A single turn carries every row of the set below to another of its rows. Some are shown first; where does it send the rows asked next?
ros: [ -3   4  12  10   2 -12   2  10  -9  -3   5   5]
ladi: [-8 13 -8 -4  1 11 -4  2  5 15 11  2]
lasap: [ 3 -3 15 -3 15  6 -6  4  0 12 -2 -3]
vaf: [ 11  -6  -3  -1  -8  10  -5  11  -6 -12   7  15]
Lidor: [  1   0 -15 -10  13   2   8  16  -3  -1  -8  14]
gegu: [-20  -6   3 -21   1   5   1   7   8  -2   0   2]
Lep: [13 -7 -2  1 -2 -6  8 -1  5  7 18 -4]
Zomas: [ -5  -4  12 -15  -9  -9  -4  -3  -3   7  -6  10]
Dubo: [-15   6   5   2   2 -15  -5  15  -3  -9   6   2]
Mef: [ 19  -7 -16  -8   1  -7   3   3  -5   7  -8  -1]
Libe: [  4 -11  -6 -14   0   8  10  -2   5  10  14  -6]
nep: [ 10  -6 -14   6  -3 -17  -1   3  -5   1  -6  10]
mivu: [ -3 -10 -10  -5  -4 -12  -9  18  -2  -1  10 -14]
dakor: [  8  -3   5   1 -11   5  -4   8 -12 -18   5   2]
vebib: [  6  -1  -1   2   6  -6 -14  10 -16   4   9 -11]
zev: [ 13   0   8   5   5 -11   4   2  -7   5  13  -1]
Lagu: [  4 -11 -13  -7  12 -11  11  -4  -8  -9  -4  -4]
vub: [  3   0  -9 -13  -3  18  -3   7   6   0 -11 -13]
zuru: [  3   0  -5  -6   2   9  18  16   4  -2 -11  -3]
Fab: [ -3 -20  -4  -4  -4 -16  -8  12  -7  -1   0  -7]
bop: [ -5   2  -9 -11   1  24 -12   9   1  -4  -3  -2]
muno: [ -1 -10  -1 -27   4   8   4   2   8   5   7   1]
Gife: [-14   1  -3   8   0   1 -12  -7  -4 -10  -7   9]
niz: [-25   2  -1 -12   4  -2  -1  11  -1  -9   2  -4]
Fofa: [  2  -1  -9   9   2 -15 -10  -8  -4  -6  -3  10]
Kige: [-14   3 -17   1  -4   4   0   0   2  11  15  -1]
Bifu: [ 19  -2  -9 -13  -1   1  -1   4   7   6  -9 -12]
kal: [  1 -12  -1   4   4  11   2  -7  -4  18   2  -5]
feni: [ -8   5   4 -14  -4 -15 -18  11   2   1  -4   2]
poz: [-15  -7 -10  -9 -10   2  -2   3  13  14  -1   7]
Mel: [-10  -1   3 -13 -14  -5  -9  -9  -9   2   3   9]
Sir: [ -1  11   2  -1  -8  11  -2   6  15 -14   5   2]
Lav: [  7 -20  -5   6   9   2   0  -5   8 -11   4  -1]
mav: [  0  16  -1  -2  -7  -1   5  -3   4 -11  -8 -12]
Fupu: [ -4  20  -6 -14  -6  -2   5   4  -1 -10  -6  -2]
sego: [-12   4  -4   3  -2  14 -16   6   2 -11  -4   9]
pom: [  4  -3  -3  -6   4  -3  -9  -5  -3 -18  11  16]
viv: [ -1   0 -15 -11  15   1   9   5  11   2  -6  11]
vovi: [  4  -5   4   1  15   1  -4  14   7  14  -4 -10]
zuled: [  2 -11  -7  -3   9  -4  -4 -13  11 -13  -1  -7]

Fupu -> Fab
zev -> vub
And these:
Sir -> vebib
vaf -> lasap
Bifu -> niz

A single turn carries every row of the set below to another of its rows. Some are shown first; where does it send the rows asked next?
teti: [-15   1  -5   7 -17  -6  -6  -8  -5 -13 -16   6]
Zavup: [  6   3 -17   2  15   6  -5   8   4   9 -16  15]
romi: [ -8   5 -19 -15  -2  -4 -11   6   5   0 -13   6]
fepev: [ -3   3 -13 -10 -11 -10  -9  -6   4 -11 -19   7]
mir: [  1  -3  -4  28   0  -2   1  -5  -5  -6 -20  14]
Sader: [ -2   3  -7  13  12   8 -10   6   8  12 -23  19]
todeg: [  7   3 -12  10  16   2   3  -4  -1   2 -28  20]
baf: [  0 -10 -13  19   8   0   3  -9  -4 -16 -26  18]
bazit: [-20  -9  10   4  18   4 -10   4 -10  -6 -12   5]
riz: [-10 -11  12   4  12   6 -16   4  -7  -9  -4   3]
pitat: [ -1 -11 -11  21  -3 -10   0   8 -11  -8 -20  22]
ratu: [-10  -3 -13  -9  -6   3 -16  17  -1   1 -17  23]
Gimin: [ -8   1 -17   2  -8 -14   2  -4  -9 -13 -14   3]
viguf: [ -9 -14  10   8  13  -6 -19   6   0  -7  -7  -1]
ziv: [  4  -6 -14   5  16  12  -9   1  10  -1 -26  22]
tesit: [  2  -1 -13  12  -2 -15   4 -10  -4 -12 -25  11]
Dovim: [ -9 -13  16   2  16  -9 -15   8  -3  -4 -14   6]
Bak: [-14  -9 -15   0  -8  -9  -5  -9   1 -21 -24   9]
Kozi: [-10 -13  18   1  13  -4 -11   5  -9  -9 -13   6]
kupe: [  2   7 -13 -13   4   6 -10   0   7   3 -23  16]
Vud: [ -2  -5 -11  10   8   4  -7  16  -4   6 -23  30]
fiti: [-18 -12   8   9  19  -9 -13   6  -3  -4 -13   1]
pobu: [  7  -1 -14  18   9  -4   9  -3 -10  -5 -17  12]
nuzel: [ -5 -13  18   4  15  -5 -14   6  -5  -7 -12   6]
Sidu: [-10  -5 -16 -12   0   2 -17   2  14  -6 -23  13]
vigab: [-15 -11  16  -1  15  -7 -12   6  -7  -6 -16   7]
rufis: [-17   6  -8  -9  -5   4 -17   4   8   4 -19  11]
Kunu: [-10  -8 -11   2 -17 -11  -9   8  -9 -13 -15  17]

Kozi -> vigab
fiti -> viguf
todeg -> tesit
And these:
pitat -> Kunu
Bak -> Sidu
Sader -> mir
romi -> Zavup

A single turn carries every row of the set below to another of its rows. Some are shown first; where does it send the rows asked next?
H: [  6  22   4 -12   4  -2   1  -1 -10 -11  10  -4   8  -6  -6  -7  -5   8
  -8  -3   3  -4  -2  -9  -9  -6  16   8]
Y: [-15  -1   1  14   0   8  16   3   2   2  -6   1 -11  10  -9  -1  -5  -8
   9  14   6   9  11   0   1  19  -8  -3]
B: [ 11   3   3 -18   0   1   2   1  -5  -2   4   7   8  -4  -9 -10  -7   2
   2  10 -10   5   8 -13   6  -7  14   8]
C: [  3  -3  -2  -3  16  -2   2   4  -2 -10   0   4  -5   7  11  20   5   7
  -2   0  -4 -10 -12  11  15  11  -1  19]
D: [ -1  -9  -7   4   3  -2   4   6  -9 -16  -2   7  -3  -5   8  22  14   9
 -11   3   0  -7  -8   3   0   6  -3  17]
L: [ -7   4   6  -1   6  -4  -6  -1  -2   5   1  -8  -1   9  -8  -4  14  -2
   4 -10  -5 -29  -4   7   7  -7   1 -17]
X: [ -3 -10  -2   7  17   2   8   2   0 -14  -1   6   2   1   6   5  10   5
 -11 -11   3  -3 -10  23  -5   5 -10  12]
U: [  5  12   8  -4  -8  -3  -1  11   5  -2   7  -4   1  -6 -12 -11  -4   4
 -11   7   4   0  -5 -21  10   6  19  13]
K: [-15   2   2   8  -4   9   7   8   6  -3  -8 -16   2  11   2  -4  -5  -3
   5  12   6   9   2   0  -6  23 -18   5]
P: [-12   1   0   0   3 -11  -2   2   6   8   6  -5   8  -1  -5 -16  11   0
  10  -5 -13 -11 -12   1   6  -4   5 -19]
W: [ -8  -1   5   3   7 -11  -3 -13   6   5  -3  -1  -3   4  -7 -10  12  -1
   3  -6  -6  -7  -1   2   7 -12 -12 -20]
M: [  6  13   9  -4   1   2  -3   6   2  -8   6   5  15   3  -6  -7  -7   4
  -3  19  13  -4   2 -15   0  -1  19  14]
Z: [  5 -15  -1  12   9   0  -1  19  -6  -6  -2   2  -3   1  -8  14   7   6
  -4  -6 -16 -10 -13  11   1   9  -2  13]
F: [-22   2  -3   9   2  12  15  -3   1   5   1 -19   8  13 -10  -7  -5  -1
  -2   9  12  12   0   0  -8   8  -2  -6]
Q: [-10   5   6  14  -4  15  10   3   0  13  -4 -17   3  19  -6   1  -6  -5
   3   5   4   5   8  -1  13   2 -17   5]

U -> Y
K -> D
Z -> B
And these:
H -> F
L -> P

A single turn carries every row of the set below to another of its rows. Some are shown first; where does it send the rows asked next?
voto: [-16  -2 -11  -1  21 -11  -2   3   4   8  -3   1  14   0  -4   3  -3  -4
   0  -3]
vug: [  9  -7   1 -15  -6   1   6   3   1  13   3   2 -18   0  -3  12  -3   5
  11  -7]
Bov: [  6  -8   0 -12 -14  -1  10   3  -1  10   2   2 -18   0  -6  11  -1   8
  12  -5]
guven: [ -1   1   4  10  -9   4  -3  14 -12 -10  -6  -4   8  -7 -21 -14  -3   2
   1   7]
mol: [  2   0  -2   2   6 -10  -1  10  -6  -3  -4  -7  -2  16   1  14  11 -14
 -15   6]
Boni: [  2   0  -5  12  11  -1 -21  -1   0   5  -3  -5   0 -10  -2   2 -15   3
   7   1]
Rud: [-14   0   0   9  -7  10  28   3   1   6  -4   3   4   2   0  -2  -6  16
   6  -3]
Zor: [12  4  1  8 17  0 -9 -9  6  0 -6 -3 -1  7 17 -7  7 -5 -1  8]
Savi: [ -7  -1   1  -1  18  10   6   8   9  12  -9   5   4  -4   0  -5 -14   7
   5 -10]
fis: [ -5 -12   4  12 -21 -14  -1  -1  -5  -7  10  -3  -2 -11  -4  -9   5   8
   1   5]
safo: [  6   4   2  16  13   0 -16   7 -11   3  -2  -4   4  -5  -6  -1 -16  -3
  -2   3]
Bobe: [-9  2 -6 -8 16  1 12 -4  2  7  7  2 14 10 10  6  3 -5 -6 -8]
milin: [  0   1   3  13 -13  -4   6  -2   3  -9  -9  -8   4   3  -3 -17  17   2
   6  16]
sesat: [ 12   6   0   8   9  14   1  -4 -16  -4   7   4   1   9  13   4 -10   0
 -11   1]
Vofa: [  1  -1  -3  -2  -1  -6   6  10  -7  -9  -5  -4  -2  18   0  10  16 -12
 -16   7]
rizi: [-16  -5  -4   6   5   4  12   9   5   4 -14   9   3  -5  -9  -7 -10  16
   8  -1]
moror: [  7 -10  -2 -13  -4  -3   1   5   1  12  -1   5 -19  -3  -7  11  -5   6
  12  -5]
naf: [ 10   5   5   4  -4   7  10 -10   3  -7  -1  -5   2  12  15 -12  17  -2
  -1  10]
Vobas: [ -6  -3   0   8 -17   2  -4   7  -2  -6  -6  -8   6 -12 -18 -11  -1   8
  12   5]
takor: [  4 -11  -3 -11 -11  -4   5   5   0   9  -2   4 -18  -3 -10  10  -3   9
  13  -3]
Kazu: [-17   0  -5  -6  -6   1  25  -1  -1   0   6  -1  16   9   0   0  12   0
  -1  -3]
Fibav: [-23  -4  -9   2  -1 -12  11   6   1   1  -4  -2  17  -1 -15  -3   6   2
   4   2]
Zavel: [ 11   3  -3  -1   7  17  -3 -12  -4  -1   7   2  -1   5  19   6  -7   3
  -3  -4]
buziv: [ -1  -2  -1  -2  -3  -9   3  15  -5  -9  -8  -6   0  13  -9   6  17 -12
 -13   8]
vuved: [  6  -6  12  -1 -18   1   7  -5  -3  -5  19  -4  -1  -4  11  -9   9   0
  -5  -5]
Ruk: [  0  -1  -1   2   3 -13  -4  15  -5  -4  -8 -10   0  11  -8   9  12 -15
 -12   6]
beno: [  2   0  -1  16   8 -11 -13  -1   6  -2 -14  -6   1  -2  -2 -13   6  -1
   6  15]
Tineb: [  0 -15  -2   7   3 -15 -19  -2   0  -5   5   6  -5 -13   1  -7  -4   6
  -3   3]
ziz: [ 11  -9   6  -7   6   0 -11  -6   1  -3  14   4  -4  -6  15  -7   1  -2
  -8  -7]
lemuk: [ -5   4   6   2   7  15  21   2   5  14   0   0   4   3   9   0 -10   6
   4 -11]
rup: [  5   3   3   2 -14  18  14   3 -16 -16   3   4   5   7  -2  -9   3   6
  -7   6]
zamu: [  3   1   1  -4 -21  20  14  -5  -5 -12   5  -1   4   3   3  -7   7   8
   2   1]

Zor -> naf
zamu -> Vobas
And these:
safo -> sesat
buziv -> Ruk
Bobe -> Kazu
vuved -> fis
rizi -> Savi
vug -> Bov

A single turn carries every row of the set below to another of its rows. Some are shown first; where does it send the rows asked next?
rava: [  7  -6  -8  -2 -25  -5   7   1  11  -6 -13   5]
ruli: [ 10   2 -14  27   2   5  14  -3  10  11 -23  -7]
teze: [  7 -13  -2  12  -3 -18  -6   4  14  -6  -7   4]
relu: [ 19  -3 -12  27   5   5  12  -2  16  12 -21 -11]
sozi: [ 10 -23 -17  -2  -7  17  11   5  18  -1 -12 -14]
nisid: [ 15  -9  -8   6  -1 -14  -4   1  25  -5   1  -1]
Dem: [ -3 -11  -8  20   4 -10  10   1   1  10 -16  -1]
romu: [  1 -20 -11  10 -17   6   7   0  10   6 -34  -7]
fop: [  3  -6 -12  12  -6  11  -4  11  13  -3   5   3]
milu: [ 13 -17 -29  17  -9  14  11  11   8  -1 -12   4]
Vife: [  3 -21 -18  -4   2  14  -3  -5  18  -1 -17 -15]
Dul: [ 19   0 -22  16   2 -14  -3 -12   2  -2 -16 -10]
Gemo: [ 23 -11 -24  14 -10   0 -13  -8  20  -9  -9  -2]
Sira: [  5 -17  -6  12   3 -18   2   8  15  -6  -4   1]
sis: [ 13  -2 -16  16   3  -6  19  -8  17  13 -26  -5]
melos: [  6 -19 -21  -3  -3  16  -4   1  10  -5 -15 -18]
fik: [  2 -13  -8   4   0  -4 -20  -7  16   1 -10 -12]
Vak: [ 15 -15 -13  21  -4  18   3   4   6   4 -11 -22]
luze: [ 17   0 -23  -6 -18   4   5  -6   6  -2 -20 -10]
fepat: [ -1  -9 -25  14  -6 -10   4  -6  17   5 -28   9]
sive: [ 15  13 -16  11 -16   1  13   1   9   1  -9   0]

relu -> Vife
fop -> Dul
And these:
sis -> sozi
ruli -> melos
luze -> rava
Vak -> fik
fepat -> milu

